Each row has a name. Each question is about the rows just above it.

Val: [167 134 133  68 102  83 150]
tiv: [165 126 133  76 105  88 149]
zizes: [ 95  45 125  88 150 160 105]
Siru: [116 166 121 139 116 127 148]
fefim: [167  45 135 114 166 120 108]
tir: [166 117 134  70 106  95 146]
Sibiv: [ 93 145 123 181 148 160 112]
dal: [130  56 134 134 143 139 107]
Miz: [130  56 134 134 143 139 110]
Which value is in both fefim and zizes? | [45]
Which value is in both tir and fefim? | [166]
Shared by zizes and tir: | [95]

Siru: [ 55  86 198 141  32 159  94 105  51 183  53  51 187  85  76  63  83 191
  45 198  44]
tir: [175 184  93  71 174  67 204 158 174  60 179 176 127 171 204 159 185 103
 149  54 185]
Dip: [ 90 157 199 200  69 158  56  57  62 204 100  72 158  64  39  58  83 194
  60 198  74]
tikeg: [ 71  91 202 196  73 180  90  66 199 198  63  78  94  64  77  55  56 200
  62 168  75]
Which value is in both tikeg and tir? | [71]
Which value is in both tir and Siru? | [159]
Whose row is [175 184  93  71 174  67 204 158 174  60 179 176 127 171 204 159 185 103
 149  54 185]? | tir

tiv: [ 90 111 105 163 120  99 152 151 126  78 137 106  71 127 133 230 128 165
 124 221]
fefim: [134 138 120  94 121 140 133 102 121 137 130 149 144 156 121 126 122 105
 121 127]
zizes: [131 136 122 101 123 155 129 109 123 137 124 157 151 145 125 130 124 103
 123 131]
Val: [133 130 127 101 127 118 122 107 127 133 132 126 130 143 128 128 127 116
 127 129]
Dip: [ 97 140 215 195 218  83  76 208 227 123 145  85 112  35  82 115 218 199
 223 107]
dal: [139 135 126 103 125 113 156 124 123 141 120 138 128 133 138 125 123 104
 124 126]
Miz: [166 140 134  88 126 130 143  87 124 163  87 132 153 132 130 114 124  71
 125 117]
tir: [ 91 129 169 148 183 122  96 155 194  92 104 115 114  59 119 229 190 135
 190 217]
Siru: [134 124 124 108 125 106 134 125 123 138 123 122 121 123 152 128 123 112
 123 130]
fesub: [135 126 129 104 126 125 122 117 124 142 124 132 136 127 146 219 124 108
 124 125]
tikeg: [136 125 120 107 117 135 130 119 114 143 218 140 138 132 150 117 115 106
 115 120]
Whose row is [ 97 140 215 195 218  83  76 208 227 123 145  85 112  35  82 115 218 199
 223 107]? | Dip
The one value in Dip and tir: | [115]
Whose row is [ 91 129 169 148 183 122  96 155 194  92 104 115 114  59 119 229 190 135
 190 217]? | tir

fefim: [ 65  60  70 194 179  74 140  88 177]
fesub: [205  69 161 169  66 196  88  76  88]
tir: [166 204  83  61  56 120 176 183 177]
Dip: [166 204 183  61  56 120 176 183 177]
tiv: [176 204  73  61  56 120 176 183 177]
Which value is in both fefim and tir? | [177]
Shared by tir and fefim: | [177]

Miz: [ 98 109 111  78]
zizes: [142 126 190 160]
tiv: [123  79 158 180]
tir: [178 109 111 109]
Siru: [ 99 123 132 157]
fesub: [141 134  79  98]
Dip: [112 103 126  95]
Val: [124 106 135 177]
tikeg: [113 123 177 133]
Sibiv: [113 106 135 122]
dal: [ 84 126 190 160]
fefim: [148 149 141  98]
The one value in tiv and Siru: | [123]
The one value in fesub and Miz: | [98]
Shared by fesub and tiv: | [79]
The one value in Sibiv and tikeg: | [113]
Shared by tikeg and Sibiv: | [113]

